In each game, the first row plays the second. By how much does the first row win? 10 means about a draw, 20 a big win and 0 a big loss. Wins can go round in a circle. Each row has two weighted sums of its numbers, A and B, taken from their middle values. A row wins by its A times the other's B, less its B times the other's A.
[-0.01  1.07  0.54  0.43 -0.78 -1.36 -0.93 -0.3  -1.29 -1.12]
[ 0.77  1.31  0.65  1.48 -2.22 -2.35 -0.14  1.74 -0.99 -0.84] 9
[ 1.52  1.43 -0.75 -0.2   0.88 -0.15  1.07  0.29  1.18  0.13]
[ 0.23  0.32 -0.68  1.79 -0.33 -0.4   0.66 -0.47 -0.06 -0.43] 19
[ 0.8   0.86  2.15 -0.67  0.14 -0.67  1.07 -0.24 -0.62  0.43]
[ 0.19  0.55  1.21  0.8   1.04 -1.03  0.5   0.44 -0.41 -1.06] 9
[ 0.19  0.58  0.42  0.08 -3.06  0.   -0.16 -0.18  0.16  0.36]
[-0.18 -0.83 -1.72 -1.21 -0.73  0.41 -1.44 -0.55 -2.58 -1.65] 13
[ 0.44  0.31  0.48  1.17 -0.02 -0.54 -0.81  0.9  -0.21 -0.48]
[-0.27  0.32 -0.5  -0.09  0.32  0.8  -0.85 -1.42  0.41  0.01] 10
[ 0.93 -0.98  0.11 -0.64 -0.5   0.59  0.43 -0.05  0.07  0.57]
[-1.86 -1.03  0.2  -1.1  -0.56  1.95 -0.49 -0.92  0.96  1.93] 8
[ 0.84  0.62 -0.69  1.28  1.55 -0.83 -0.82  0.02  1.54  0.06]
[ 0.9   0.16 -0.6  -0.58  0.9   0.54 -0.83  0.27  0.56  1.6 ] 9
[-0.39  0.68  0.35  0.7  -0.31  0.09 -0.06 -1.15 -0.94 -0.39]
[-0.22  1.79 -0.49  1.32  0.07 -1.45  0.08  0.75  0.   -0.64] 9
[ 1.1  -0.7  -0.38 -0.68  0.54  1.59  0.31  0.36  0.8   1.41]
[ 0.29 -0.6   1.18 -0.42 -1.34 -0.18  0.56  0.49 -1.09 -1.04] 9
[ 1.39  0.97 -0.01 -0.49  0.82 -0.62  0.08  0.05  1.03  0.08]
[ 0.14  0.53  0.22  0.9  -1.23 -1.06  0.38 -0.18 -0.9  -1.2 ] 12
[ 0.97 -0.34  0.14  0.99  0.46 -0.11  0.15  1.39 -0.84 -0.27]
[ 0.35 -0.3   0.36  0.51  1.09 -0.56  0.38  0.5   0.96 -0.48] 11
[ 0.15 -0.27 -0.36 -1.45 -1.62  0.33 -1.2   0.   -0.55 -0.68]
[ 0.25  0.99  1.09  0.83 -0.9  -1.3  -0.14  0.2   0.24 -0.43] 9
[-0.06  1.71 -0.88  0.24 -0.16 -1.23  0.1  -0.39  0.07 -0.62]
[-2.31 -1.77 -1.7  -3.73 -0.46  3.46 -0.98 -1.35  1.41  1.17] 7
[-0.95 -1.74  0.3  -1.61  1.49  2.41 -0.92 -0.53  0.51  2.21]
[ 0.46  1.05  0.56  0.74  0.23 -0.14  0.86 -1.61 -0.28  0.04] 10
[1.29 0.95 0.18 0.94 1.99 0.15 0.28 0.45 2.02 1.41]
[ 0.97  0.16  1.96 -0.39  0.51  0.13  0.77  0.67  0.57  0.12] 7
[ 0.7   1.69  0.4   1.74  0.88 -0.8   0.99  1.18  0.91  0.04]
[ 0.21 -0.91 -1.24  0.51 -1.19  0.23 -0.33  0.23 -1.34 -0.79] 17
[ 0.61  0.13  0.16  0.4   0.57  0.01 -1.46  0.47 -0.53  0.74]
[-0.98 -0.69  0.18 -0.99 -2.25 -0.79 -1.72 -0.44 -1.39 -1.87] 9
[-0.98 -2.02 -0.33 -1.45 -0.03  1.35 -0.05 -1.62 -0.02 -0.59]
[ 0.81 -0.66 -0.09  1.09  1.61  1.12 -1.24  0.26  0.91  2.02] 13
[-0.23 -0.9  -0.35 -0.21 -1.59 -0.64 -0.1   0.44 -1.1  -0.79]
[-0.23 -1.75 -0.2  -1.2  -0.48  0.78 -0.92 -0.03 -0.74 -0.37] 13
[ 1.66  1.28  1.03 -0.19 -0.24 -1.21  0.86  0.   -0.65  0.27]
[-0.05  0.93 -1.77  1.72  1.11  0.2   0.81  1.28  1.79  1.18] 19
[-0.23  1.12  0.36  1.33  0.77 -0.79  0.03  0.89  1.21  0.5 ]
[ 1.11 -0.42  0.28  0.7   0.53 -0.58 -0.74  0.01  0.   -0.95] 11
[ 0.41  2.67  0.72  1.22  1.42 -1.95  0.17  1.58  0.64 -0.18]
[-1.71 -0.93  1.01 -0.54 -0.32  0.33 -1.36 -0.09 -0.12  0.82] 8
[-0.36  0.03 -0.72  0.48  0.18  1.17 -0.9  -0.91  0.3   1.65]
[ 0.09  0.78  0.39  0.61  0.35  0.36  0.37 -0.43 -0.51 -0.31] 11
[ 0.04 -0.2  -0.86  0.97 -1.56 -0.85 -0.29  0.4  -1.99 -1.57]
[-1.17 -1.94 -1.15  0.38 -0.02  1.59 -1.76  0.06  0.38  1.24] 19
[0.09 0.23 0.12 0.03 1.84 0.62 0.42 0.89 2.27 0.63]
[ 0.16  0.71  0.97 -0.59 -0.1  -0.9   0.34 -0.25  0.18 -1.02] 8
[ 1.75  0.48 -0.36  0.84  0.15 -0.65 -0.56  0.36 -0.17 -0.73]
[ 0.59  0.67 -0.54 -0.44 -1.64 -1.11  0.02 -0.72 -1.69 -1.02] 11
[ 0.32 -0.92 -0.4   0.21  0.94  0.1   1.06  1.28 -0.08  1.56]
[ 0.02  0.96  0.77  1.18  0.71 -0.73  0.44 -0.05 -0.17  0.63] 11
[-0.09 -1.16 -1.11 -0.75  1.04  2.3  -1.22 -0.2   1.77  3.5 ]
[ 0.19 -0.68 -0.5  -0.44 -0.81  0.27 -1.71  0.31 -0.38  0.85] 9
[-2.33 -0.11  0.   -0.87 -0.53  0.28  1.14  0.36 -1.1  -1.76]
[-3.09 -1.56 -1.27 -0.38 -0.84  1.84 -0.56 -0.02  0.3   0.79] 15
[-0.4  -0.66 -0.79 -1.2  -1.82 -0.15  1.03 -0.22 -1.96 -1.05]
[ 1.41  0.4   0.22 -0.93  0.07 -0.71 -0.7   0.18  0.8  -0.87] 7
[ 1.22  1.25 -0.31  0.98  0.88 -0.88  0.88 -0.62 -0.06 -1.94]
[ 0.94  0.49 -0.87  1.64  0.7  -0.26  0.15  0.33 -0.17 -0.18] 12
[ 0.49 -0.2  -1.18 -0.66 -0.56  0.68  0.    0.6  -0.38  0.75]
[-0.37  1.54  0.48  0.31 -1.6   0.1  -1.22 -0.06 -0.32 -0.58] 5
[ 0.91 -0.59 -0.05  0.18  1.64  1.31 -1.38  0.33  1.27  1.89]
[ 0.72 -0.16  1.19  0.49 -0.07  0.55  0.11 -0.99 -0.65  0.67] 7
[-0.11  0.07  0.57 -0.87 -1.9  -1.31  0.97  0.41 -3.13 -2.98]
[-0.13 -0.23 -0.27 -0.52 -0.35 -0.12 -2.26  0.1  -0.71 -0.31] 10
[ 0.34 -1.69 -0.71  0.06  0.54  1.54 -0.22 -0.41  0.76  1.06]
[-0.08  0.62  0.42 -1.32  0.19  0.24  0.45 -0.09  0.42  0.3 ] 14
[-0.58  0.38  0.79  0.44  0.16 -0.23  1.03 -0.81 -0.72  0.23]
[-0.96  0.59  0.89 -0.63  0.81  0.09  1.53 -0.43  0.34  1.25] 12
[ 0.93 -0.08  0.61  1.53  0.   -1.11 -0.51 -0.05 -0.69 -0.98]
[ 0.03 -0.48 -0.66  0.57  0.31  0.81 -1.12 -0.1  -0.36  0.41] 9
[ 0.3  -0.33 -1.11  0.9  -0.26  0.63  0.62  0.61  0.07  0.46]
[ 0.75 -0.15  0.22  1.99  1.57 -0.78  0.08  0.29  0.2   0.16] 16
[-1.11 -0.47 -1.1  -1.26 -1.56  1.64  0.4  -1.86  0.03  0.34]
[-0.82 -0.61 -0.38 -0.59 -0.63 -0.16  0.47  0.87 -1.15 -1.33] 9
[ 1.13 -1.13  0.64  0.86  0.4   0.94  0.92  0.86 -0.41  0.33]
[ 0.37  0.22  1.92 -0.02 -0.74 -1.09  0.59 -0.05 -1.12 -1.42] 9
[ 1.1   0.3   0.33  1.67  0.86 -1.01 -0.07  1.47  0.06  0.56]
[-0.58 -1.02 -0.45 -0.98 -1.28  0.54 -1.82  0.08 -0.23 -0.06] 11
[ 0.05 -0.46  0.52  0.67  0.33 -0.15 -0.07 -0.43 -0.22 -1.77]
[-2.32 -0.65 -0.87 -1.29 -3.07  1.21 -0.91 -1.34 -0.78 -1.42] 9
[ 1.13  1.58  0.06  0.98  1.4  -0.93  1.15  0.48  1.1  -0.1 ]
[-0.29 -0.89 -0.86  0.71 -0.09  1.38  0.21  0.1  -0.61  0.41] 13
[ 0.72  0.32 -1.34 -0.86 -0.78 -0.32 -1.7   0.1  -0.11 -0.2 ]
[-0.77 -0.59  0.72  0.36 -0.43  0.3   0.28 -1.84 -0.68  0.65] 12
[-0.48 -0.11 -0.11 -0.57  0.02  1.34 -0.06 -1.44 -0.69  1.41]
[-0.74  1.48 -0.59 -0.47 -0.5   0.02  1.39 -0.59  0.08 -0.25] 13
[-0.93 -0.63  0.16  0.48 -0.98 -0.23 -1.03  0.38 -1.69 -1.92]
[ 1.05  0.79 -1.18  1.59 -0.23 -1.25 -1.05  0.68 -0.49  0.28] 7
[-1.31  0.05  1.14 -0.47 -1.55  0.09  0.44 -0.38 -0.07 -0.14]
[ 0.02  1.15  0.82 -0.08  0.43 -1.02 -0.9  -0.31  0.39  0.02] 11
[-0.1   0.6  -0.16  0.75  1.32  0.63  1.63  0.42  1.57  1.95]
[-1.16 -1.66 -0.2  -0.43 -0.24  0.36 -0.06  0.28 -0.45 -0.22] 12
[ 0.85 -0.41  0.37  1.    0.7  -0.45  0.59  0.74 -0.09 -0.68]
[-0.91 -1.4  -0.4  -0.44  0.26  0.48  0.03  0.46 -1.72 -1.02] 10
[-1.05 -0.3   0.03 -0.7  -1.19 -0.19  1.08  0.15 -0.42 -1.28]
[ 0.72 -1.14 -1.77  0.16 -0.16  0.48  0.08 -0.42  1.15  1.33] 12
[-0.44  0.73 -0.62  0.18 -1.26 -1.01 -1.05 -0.77 -1.19 -1.73]
[ 0.26  1.08  1.19  0.86 -0.12 -0.62  0.57  0.54 -1.18 -0.43] 8
[-1.61 -0.65  0.87 -0.33 -0.38  0.46  0.07 -0.83 -0.9  -0.32]
[-0.23  1.89  0.7  -0.22 -1.53 -1.72  1.16  0.84 -0.78 -1.73] 10
[ 0.74  0.33 -0.33  0.6  -0.96 -0.57  1.25  1.2  -1.04  0.33]
[ 0.19 -0.09  0.18  0.21 -1.13 -0.49  0.   -1.49 -0.07 -0.39] 15
[-0.01  0.46 -0.89 -0.5  -0.3   0.32 -0.58 -0.09 -0.71  0.38]
[-0.19 -1.11  0.33 -1.07 -0.18  0.5   0.21 -0.43 -0.78 -1.41] 9
[-0.59 -0.71 -0.83  0.87  0.56  0.   -0.27  0.58 -0.37  0.08]
[-0.25 -0.49 -0.32 -0.19  0.01  0.6  -1.33 -0.13 -0.25  0.83] 12
